Look-ups in named tables: a row name and a column name give one cell, copied from the table.

Dufof.tsv
	Nupub	Vapege	Kuv	Rilabo
Robeb	4.7	4.8	3.9	2.3
Dugag	4.9	4.9	-2.0	-0.5
Mopi	3.1	4.0	7.0	3.9
Voberob	9.1	9.4	2.4	9.2
Porar	4.4	5.5	-5.3	-1.3
Roz	-2.0	2.5	-2.0	-5.5
Vem	-2.2	5.4	0.9	0.3

Vapege of Robeb is 4.8
Kuv of Mopi is 7.0
Vapege of Vem is 5.4
Nupub of Porar is 4.4
Rilabo of Dugag is -0.5
Nupub of Voberob is 9.1
Vapege of Porar is 5.5
Kuv of Vem is 0.9
Rilabo of Voberob is 9.2
Vapege of Dugag is 4.9
Rilabo of Robeb is 2.3
Kuv of Porar is -5.3

Table Tenogop
         Gotu  Vimo  Soz  Daragil  Vos
Vob       152   132   86      187   84
Ledi      124   112   97      176   50
Samov     199   174   71      166  126
Supivi    130   110   97      181   69
Divazi    112   130  159       82  166
Sev       108   127  164       83  172
Gud       110   140  159       89  181
Fis       117   128  156       81  172
Zik       206   178   72      170  127
Pomom     114   146  157       70  185
Togem     106   129  150       92  158
Zup        46    78  186       98  130
Keru      183   182   73      167  123
Nibevit   200   174   79      157  128

Nibevit, Soz => 79
Togem, Vimo => 129
Pomom, Soz => 157
Samov, Vimo => 174
Zup, Gotu => 46
Gud, Vimo => 140
Fis, Gotu => 117
Sev, Vimo => 127
Samov, Soz => 71
Divazi, Vimo => 130
Ledi, Daragil => 176
Sev, Daragil => 83
Zik, Vimo => 178
Divazi, Soz => 159
Divazi, Vos => 166
Vob, Vos => 84

Tokor
cols = Tabalu, Siv, Vuk
Reg: [4929, 6642, 5813]
Lafolu: [5105, 5501, 7771]
Sen: [5137, 5212, 7727]
Balimi: [4950, 7037, 7191]
Pezo: [5185, 4830, 7670]
Kulutuf: [5170, 3455, 3779]
Gek: [5144, 3239, 2889]
Nopo: [5091, 3361, 2433]
Vut: [5148, 3289, 3069]
Piv: [4953, 7122, 7486]

What is the Vuk of Piv in Tokor? 7486
What is the Siv of Piv in Tokor? 7122
What is the Tabalu of Nopo in Tokor? 5091
What is the Tabalu of Sen in Tokor? 5137
What is the Vuk of Kulutuf in Tokor? 3779
What is the Tabalu of Vut in Tokor? 5148
What is the Tabalu of Balimi in Tokor? 4950
What is the Tabalu of Gek in Tokor? 5144
What is the Siv of Gek in Tokor? 3239
What is the Vuk of Vut in Tokor? 3069
What is the Vuk of Sen in Tokor? 7727
What is the Siv of Vut in Tokor? 3289

Table Tibu
,Sif,Vus,Zivenat
Deg,176,104,138
Gosefid,78,76,51
Geguge,73,77,55
Kela,153,173,104
Lakir,136,159,73
Peta,200,199,173
Fek,148,169,92
Kerenen,157,97,125
Zut,159,91,131
Zugilas,164,106,126
Fon,158,95,129

Peta, Vus: 199
Geguge, Sif: 73
Zut, Vus: 91
Gosefid, Zivenat: 51
Kela, Zivenat: 104
Kerenen, Zivenat: 125
Zut, Sif: 159
Zugilas, Zivenat: 126
Row with the largest Zivenat: Peta

Table Vef
         Duf  Gasudop
Toku      94      134
Mimove   100      209
Vezegap  125       35

What is the Duf of Toku in Vef?
94
What is the Duf of Mimove in Vef?
100
What is the Gasudop of Toku in Vef?
134
What is the Gasudop of Vezegap in Vef?
35
What is the Gasudop of Mimove in Vef?
209
What is the Duf of Vezegap in Vef?
125

Fafori =
|  | Mam | Nim | Ledasub | Saf | Dovesu |
|---|---|---|---|---|---|
| Tur | 0.060 | 0.413 | 0.242 | 0.301 | 0.393 |
| Pomumed | 0.324 | 0.477 | 0.772 | 0.099 | 0.336 |
| Kuz | 0.361 | 0.446 | 0.389 | 0.349 | 0.336 |
| Vel | 0.424 | 0.241 | 0.254 | 0.015 | 0.213 |
| Bel | 0.116 | 0.306 | 0.439 | 0.073 | 0.561 |
| Foz | 0.149 | 0.365 | 0.286 | 0.486 | 0.199 |
| Gil | 0.276 | 0.298 | 0.497 | 0.087 | 0.472 |
| Safeb | 0.432 | 0.252 | 0.311 | 0.431 | 0.362 |
| Mib | 0.413 | 0.384 | 0.414 | 0.404 | 0.315 |
| Dez | 0.409 | 0.412 | 0.405 | 0.415 | 0.290 |
| Duz | 0.270 | 0.337 | 0.205 | 0.251 | 0.178 |
| Vuvepon | 0.035 | 0.255 | 0.053 | 0.493 | 0.107 |

Saf of Gil: 0.087
Mam of Foz: 0.149
Nim of Foz: 0.365
Ledasub of Gil: 0.497
Saf of Dez: 0.415
Ledasub of Safeb: 0.311
Saf of Pomumed: 0.099
Dovesu of Foz: 0.199
Nim of Mib: 0.384
Nim of Bel: 0.306
Dovesu of Gil: 0.472
Ledasub of Dez: 0.405
Ledasub of Kuz: 0.389
Which row has the largest Mam? Safeb

Meb:
|  | Kuvoma | Beze | Fel | Runa | Zizan | Sudel | Rut |
|---|---|---|---|---|---|---|---|
| Sakiru | 137 | 126 | 106 | 172 | 167 | 129 | 197 |
| Misugod | 219 | 180 | 150 | 160 | 158 | 206 | 174 |
| Maged | 109 | 193 | 209 | 126 | 217 | 155 | 135 |
| Gagep | 190 | 147 | 157 | 141 | 137 | 158 | 197 |
| Fufaz | 164 | 148 | 148 | 152 | 150 | 152 | 169 |
| Melav | 156 | 150 | 149 | 151 | 151 | 151 | 158 |
| Balik | 191 | 187 | 205 | 191 | 199 | 208 | 138 |
| Tetu | 75 | 208 | 249 | 221 | 145 | 157 | 119 |
| Zinom | 152 | 126 | 83 | 51 | 143 | 137 | 249 |
| Mavateg | 155 | 179 | 190 | 146 | 191 | 183 | 160 |
| Poris | 96 | 166 | 99 | 111 | 171 | 128 | 186 |

Beze of Sakiru is 126
Beze of Tetu is 208
Sudel of Balik is 208
Rut of Misugod is 174
Fel of Maged is 209
Beze of Maged is 193
Beze of Gagep is 147
Sudel of Gagep is 158
Zizan of Gagep is 137
Runa of Fufaz is 152
Zizan of Misugod is 158
Fel of Fufaz is 148
Runa of Gagep is 141
Sudel of Sakiru is 129
Fel of Tetu is 249
Fel of Balik is 205
Row with the largest Beze: Tetu

Table Dez
         Nel  Dafu  Detir  Vavi  Sokudo  Lifal  Pekibe  Pavemom  Simafod  Vil
Sas       86    88     99    84     100     91      87       96       87   88
Kot      101    97    109   107     109    106     112      133      144  116
Bar       99    92    114   124     105    117     126      131      132  124
Megakev   89    75    141    46     163     95      26      194      209  114

Bar, Sokudo => 105
Kot, Vil => 116
Bar, Vil => 124
Bar, Lifal => 117
Bar, Pekibe => 126
Megakev, Lifal => 95
Kot, Lifal => 106
Kot, Vavi => 107
Megakev, Pekibe => 26
Megakev, Vavi => 46
Sas, Lifal => 91
Kot, Sokudo => 109

Tiri
columns: Rirag, Dud, Nen, Tusumir
Tif: [66.6, -24.6, -53.1, 6.3]
Mafuma: [6.2, 41.6, -68.0, 57.9]
Pefibi: [-54.2, 30.8, -24.0, -95.3]
Pabire: [-67.0, -61.7, -60.5, 64.9]
Kivesu: [68.3, -21.5, 9.5, -41.4]
Nibes: [-10.9, -83.2, -47.4, -42.7]
Figeba: [65.1, -20.6, 62.6, 25.0]
Tivur: [47.6, 31.5, -79.8, 16.8]
Fisa: [6.9, 60.8, 70.2, 72.1]

What is the Tusumir of Nibes in Tiri? -42.7
What is the Tusumir of Figeba in Tiri? 25.0
What is the Nen of Tif in Tiri? -53.1
What is the Rirag of Kivesu in Tiri? 68.3
What is the Nen of Kivesu in Tiri? 9.5
What is the Nen of Figeba in Tiri? 62.6
What is the Dud of Pefibi in Tiri? 30.8
What is the Tusumir of Kivesu in Tiri? -41.4

